128 stands for zero in the data rows.
Here are some points, one per row:
[145 156 152 151 149 141 145 158 135 143 153 134 133 153 144 148 146 155 138 155 137 147 137 147 157 149 167 165 163 128 162 135 168 166 160 169 168 166 170 130 150 139 163 159 129 131 136 133 129 141 132 131 159 139 142 151 143 165 154 157 164 161 140 161]
[156 165 152 137 163 138 157 163 140 160 165 147 151 157 164 153 148 168 128 149 155 153 143 166 141 159 135 150 149 155 145 147 136 139 146 142 137 151 139 161 129 161 131 133 170 169 131 162 158 129 168 133 145 132 141 166 134 167 135 143 159 144 130 154]
[151 161 153 135 157 140 155 156 141 159 157 143 145 138 149 150 166 149 151 139 137 145 136 143 139 132 169 165 161 129 159 133 168 164 155 167 165 168 170 130 141 135 166 154 133 131 146 134 131 137 129 128 160 147 147 142 148 162 153 152 163 158 144 163]
[145 165 160 133 157 132 163 165 143 161 166 141 155 151 164 151 144 168 128 166 139 150 159 169 143 167 136 154 147 142 162 130 152 148 140 146 153 137 163 153 155 156 134 147 149 137 157 141 139 138 158 133 149 129 145 168 131 170 131 135 159 135 129 161]
[155 130 146 169 131 170 157 129 161 137 140 166 162 155 166 157 129 165 128 152 163 143 159 163 135 142 147 131 141 168 137 168 139 136 153 133 132 161 151 156 135 145 167 144 159 151 133 160 139 148 165 164 150 145 143 153 141 158 138 149 154 149 134 147]
[146 149 151 163 131 166 135 133 137 134 130 153 136 161 156 149 133 165 129 164 163 153 165 166 139 157 152 160 147 129 169 128 167 168 145 168 170 132 157 150 161 151 138 159 131 144 154 143 147 155 143 155 142 137 141 159 141 162 139 140 158 145 135 148]
[152 166 159 128 161 129 162 165 139 163 167 135 133 148 142 156 168 131 170 149 138 164 147 133 163 161 135 145 146 165 134 168 129 139 141 131 130 151 140 136 166 155 137 147 158 144 160 151 150 155 159 169 153 132 137 153 157 143 141 149 157 154 143 145]
[153 128 130 165 131 167 132 135 168 133 129 151 138 159 153 160 143 155 135 163 143 150 147 157 156 159 137 155 162 142 144 146 140 152 134 141 148 149 147 145 158 139 136 164 129 139 165 154 149 161 145 157 141 169 168 133 161 137 166 163 131 166 170 151]
[159 165 157 134 155 140 159 161 145 163 168 149 152 141 135 144 170 139 168 141 137 147 135 133 139 131 164 160 158 132 167 131 162 154 150 148 156 166 169 128 133 137 161 136 163 130 153 138 142 143 129 129 157 145 149 147 153 151 151 146 165 155 143 166]
[160 131 134 169 137 170 161 132 168 128 129 159 144 155 167 165 131 163 129 151 165 135 166 168 149 153 147 143 141 162 143 159 139 139 151 133 137 155 142 150 145 140 153 163 130 154 145 164 133 157 148 158 141 157 149 138 147 156 136 161 135 166 152 146]
[153 163 158 135 161 143 165 168 148 157 166 146 147 132 143 161 167 133 170 136 130 151 141 129 166 168 139 147 154 152 159 137 137 149 145 141 145 144 128 131 165 164 133 157 142 138 151 135 155 160 150 169 156 134 131 162 159 129 149 153 163 155 139 140]
[140 153 154 165 138 157 133 133 135 130 135 144 132 163 151 150 131 163 131 164 161 152 165 166 151 158 161 160 149 128 168 129 167 168 157 170 169 141 166 139 159 153 141 155 129 143 149 137 137 155 145 147 145 136 139 156 142 162 143 146 159 147 134 148]
[160 167 161 135 168 133 163 166 142 155 165 145 157 140 137 151 168 129 169 150 132 149 141 133 146 131 152 156 143 143 166 128 147 153 153 139 151 158 154 129 141 159 157 131 170 137 139 135 163 147 134 130 161 145 148 155 162 138 144 159 165 149 136 164]
[145 163 162 137 138 161 161 160 139 159 166 137 146 158 151 142 156 153 139 153 136 150 141 143 155 145 144 133 148 169 129 170 135 128 152 135 130 157 149 165 166 147 167 131 168 163 129 164 157 155 165 168 141 132 134 151 140 149 133 154 159 143 131 147]
[151 166 161 129 168 128 150 166 147 160 169 138 158 155 151 152 168 129 170 164 133 144 145 130 161 140 131 148 146 154 159 131 132 153 143 134 149 141 153 149 162 157 147 133 167 165 137 135 163 145 157 156 141 137 139 165 159 139 136 155 163 142 135 143]
[139 152 154 135 147 153 149 156 140 161 161 148 151 131 134 138 157 133 168 130 141 147 136 128 159 170 162 158 155 146 159 129 157 143 145 142 164 137 132 137 163 151 133 166 129 135 163 143 150 165 141 166 169 155 144 153 149 131 167 145 165 160 168 139]
[163 129 133 168 136 167 139 146 168 155 130 154 161 152 157 153 139 151 135 156 147 141 147 164 149 148 149 137 143 165 143 157 134 142 159 144 131 150 145 162 133 138 163 151 131 145 155 166 159 137 153 161 132 170 166 128 165 140 160 158 129 141 169 135]
[143 157 156 134 166 128 161 132 131 143 161 152 164 163 151 147 159 129 170 141 167 166 163 139 145 129 151 146 147 154 131 169 137 165 158 155 133 142 130 162 155 150 140 135 168 144 168 159 165 157 138 133 137 145 149 160 149 141 148 135 153 139 136 153]
[152 156 160 153 133 168 141 145 140 135 136 153 137 155 151 148 134 170 129 166 157 147 165 169 143 163 141 154 144 131 166 128 165 157 146 163 168 133 161 149 162 151 137 158 130 139 159 142 150 155 149 147 139 135 145 164 131 167 132 138 161 143 129 159]
[143 150 137 145 135 155 143 129 159 135 137 129 148 163 161 151 156 146 133 166 152 157 162 160 161 147 158 163 157 128 153 144 164 165 168 170 168 159 167 131 147 138 149 142 131 139 141 145 133 141 134 132 153 154 140 136 166 165 169 151 155 149 130 139]
[134 129 132 166 139 167 129 160 166 153 128 157 163 153 147 143 159 155 138 147 149 154 152 146 162 141 137 157 155 161 144 156 142 137 139 135 140 145 141 148 149 145 136 165 130 133 165 158 161 143 150 164 163 169 168 131 159 135 168 151 131 151 170 133]
[141 165 159 130 153 153 160 150 139 164 166 143 149 149 145 157 166 138 158 156 140 145 141 151 161 152 133 142 155 167 131 168 137 129 139 131 128 147 154 136 163 163 161 132 170 155 134 137 143 162 168 169 144 133 135 157 151 147 135 159 165 148 129 146]
[143 166 155 133 161 131 157 166 140 160 168 139 145 156 163 146 151 165 128 152 158 159 153 167 141 163 135 147 153 154 151 147 139 149 148 137 135 150 137 162 129 157 134 143 170 164 144 155 142 129 168 131 145 132 149 165 133 169 138 141 161 136 130 159]
[149 166 159 133 161 129 158 163 139 165 168 135 161 142 163 149 146 167 128 159 157 147 155 166 138 165 136 150 144 151 153 141 134 145 145 143 143 137 151 164 135 155 133 154 169 152 156 147 153 131 162 130 148 131 140 168 132 170 141 139 160 137 129 157]
[157 163 156 135 154 146 159 157 147 163 164 139 150 131 137 135 161 133 170 129 133 155 132 129 151 160 145 143 159 149 152 136 149 143 140 145 139 147 134 141 166 151 131 168 128 144 162 138 153 165 141 165 169 142 153 161 166 130 168 137 155 158 167 148]
[144 161 152 129 169 128 163 162 137 156 168 145 159 165 151 153 167 129 170 153 140 155 155 131 157 133 143 147 151 164 136 165 138 145 149 141 131 143 141 161 166 160 137 133 168 149 163 147 166 154 148 146 132 135 134 157 159 130 139 142 158 139 135 150]
[145 163 141 147 155 153 146 161 137 143 149 159 142 140 165 135 136 138 167 128 152 168 155 130 132 139 154 135 148 151 164 144 134 156 129 145 149 157 157 166 150 153 129 159 131 162 161 143 141 160 147 158 170 166 151 139 163 133 169 137 131 133 165 168]
[149 147 157 165 132 169 160 135 153 143 149 163 159 151 152 147 134 162 128 156 158 145 148 159 142 137 143 135 151 168 130 170 140 129 145 133 133 165 155 157 144 154 167 131 168 161 129 153 136 164 166 166 141 137 139 163 139 161 138 141 155 146 131 150]
[149 164 155 133 165 129 157 168 151 165 169 133 157 158 136 153 159 139 167 166 130 154 151 137 162 140 139 163 144 147 163 129 131 161 141 141 150 135 147 149 143 161 153 135 170 168 128 138 159 131 160 142 145 143 134 155 152 146 132 156 166 145 137 148]
[153 166 161 133 158 139 163 168 141 161 167 145 141 162 140 144 155 155 135 157 137 154 138 164 152 153 143 159 148 163 146 133 129 151 149 131 142 137 147 157 130 160 135 136 170 169 128 165 156 134 168 159 149 132 139 166 143 151 129 150 165 145 131 147]
[159 142 147 163 133 165 161 139 154 163 155 153 149 149 151 156 138 164 128 148 157 139 143 158 141 146 157 131 137 169 130 170 145 129 162 147 132 153 150 168 134 141 168 133 166 167 129 166 155 151 160 165 131 152 144 135 159 136 135 161 143 140 137 145]
[133 131 143 147 148 166 129 161 151 151 129 153 165 137 134 139 165 149 158 132 145 152 141 130 157 166 155 159 157 146 150 142 153 138 135 149 161 137 135 136 162 155 131 167 128 147 164 140 156 163 145 160 168 168 163 143 154 133 169 141 139 159 170 144]
[140 161 156 132 168 128 162 147 134 142 166 149 164 165 149 154 163 129 170 141 163 165 159 131 145 133 153 143 148 157 129 169 139 157 151 150 130 147 137 161 160 158 141 135 168 143 167 152 166 151 146 135 137 133 145 159 155 131 144 136 155 139 138 153]
[162 149 143 168 137 169 165 135 167 133 147 161 153 141 159 155 129 159 128 137 163 131 163 161 146 139 151 139 140 170 133 168 152 130 166 129 131 156 147 160 153 143 164 151 145 166 136 165 132 154 157 158 141 138 148 145 149 150 134 157 144 155 135 142]
[141 133 132 149 142 167 129 155 162 143 129 146 147 145 133 135 157 145 154 136 143 161 140 130 151 148 149 164 163 144 155 137 157 147 134 152 163 141 139 158 160 153 131 165 128 151 159 139 153 166 137 159 165 168 168 138 161 135 169 150 131 166 170 156]
[165 134 144 166 137 166 160 137 167 159 143 150 149 148 158 153 140 161 132 149 151 141 142 155 152 147 155 131 145 168 135 163 146 138 165 151 130 154 145 168 131 136 170 139 147 157 139 169 161 143 153 159 129 164 157 128 163 133 135 162 129 133 156 141]
These points spread out most along one direction. Take the direction at right angles to it along which they spread out most. Go by this last direction. For each point below, how far along it does it lie, from 0 to 99? 50 is the average, and the first point above lies past it. One standard deviation of the points above along it is 16.
[160 167 161 135 168 133 163 166 142 155 165 145 157 140 137 151 168 129 169 150 132 149 141 133 146 131 152 156 143 143 166 128 147 153 153 139 151 158 154 129 141 159 157 131 170 137 139 135 163 147 134 130 161 145 148 155 162 138 144 159 165 149 136 164] -> 60
[153 128 130 165 131 167 132 135 168 133 129 151 138 159 153 160 143 155 135 163 143 150 147 157 156 159 137 155 162 142 144 146 140 152 134 141 148 149 147 145 158 139 136 164 129 139 165 154 149 161 145 157 141 169 168 133 161 137 166 163 131 166 170 151] -> 62
[139 152 154 135 147 153 149 156 140 161 161 148 151 131 134 138 157 133 168 130 141 147 136 128 159 170 162 158 155 146 159 129 157 143 145 142 164 137 132 137 163 151 133 166 129 135 163 143 150 165 141 166 169 155 144 153 149 131 167 145 165 160 168 139] -> 77
[160 131 134 169 137 170 161 132 168 128 129 159 144 155 167 165 131 163 129 151 165 135 166 168 149 153 147 143 141 162 143 159 139 139 151 133 137 155 142 150 145 140 153 163 130 154 145 164 133 157 148 158 141 157 149 138 147 156 136 161 135 166 152 146] -> 38
[151 166 161 129 168 128 150 166 147 160 169 138 158 155 151 152 168 129 170 164 133 144 145 130 161 140 131 148 146 154 159 131 132 153 143 134 149 141 153 149 162 157 147 133 167 165 137 135 163 145 157 156 141 137 139 165 159 139 136 155 163 142 135 143] -> 50
[152 156 160 153 133 168 141 145 140 135 136 153 137 155 151 148 134 170 129 166 157 147 165 169 143 163 141 154 144 131 166 128 165 157 146 163 168 133 161 149 162 151 137 158 130 139 159 142 150 155 149 147 139 135 145 164 131 167 132 138 161 143 129 159] -> 54
[153 163 158 135 161 143 165 168 148 157 166 146 147 132 143 161 167 133 170 136 130 151 141 129 166 168 139 147 154 152 159 137 137 149 145 141 145 144 128 131 165 164 133 157 142 138 151 135 155 160 150 169 156 134 131 162 159 129 149 153 163 155 139 140] -> 63
[155 130 146 169 131 170 157 129 161 137 140 166 162 155 166 157 129 165 128 152 163 143 159 163 135 142 147 131 141 168 137 168 139 136 153 133 132 161 151 156 135 145 167 144 159 151 133 160 139 148 165 164 150 145 143 153 141 158 138 149 154 149 134 147] -> 26
[159 142 147 163 133 165 161 139 154 163 155 153 149 149 151 156 138 164 128 148 157 139 143 158 141 146 157 131 137 169 130 170 145 129 162 147 132 153 150 168 134 141 168 133 166 167 129 166 155 151 160 165 131 152 144 135 159 136 135 161 143 140 137 145] -> 25
[144 161 152 129 169 128 163 162 137 156 168 145 159 165 151 153 167 129 170 153 140 155 155 131 157 133 143 147 151 164 136 165 138 145 149 141 131 143 141 161 166 160 137 133 168 149 163 147 166 154 148 146 132 135 134 157 159 130 139 142 158 139 135 150] -> 45
[149 166 159 133 161 129 158 163 139 165 168 135 161 142 163 149 146 167 128 159 157 147 155 166 138 165 136 150 144 151 153 141 134 145 145 143 143 137 151 164 135 155 133 154 169 152 156 147 153 131 162 130 148 131 140 168 132 170 141 139 160 137 129 157] -> 38
[165 134 144 166 137 166 160 137 167 159 143 150 149 148 158 153 140 161 132 149 151 141 142 155 152 147 155 131 145 168 135 163 146 138 165 151 130 154 145 168 131 136 170 139 147 157 139 169 161 143 153 159 129 164 157 128 163 133 135 162 129 133 156 141] -> 33
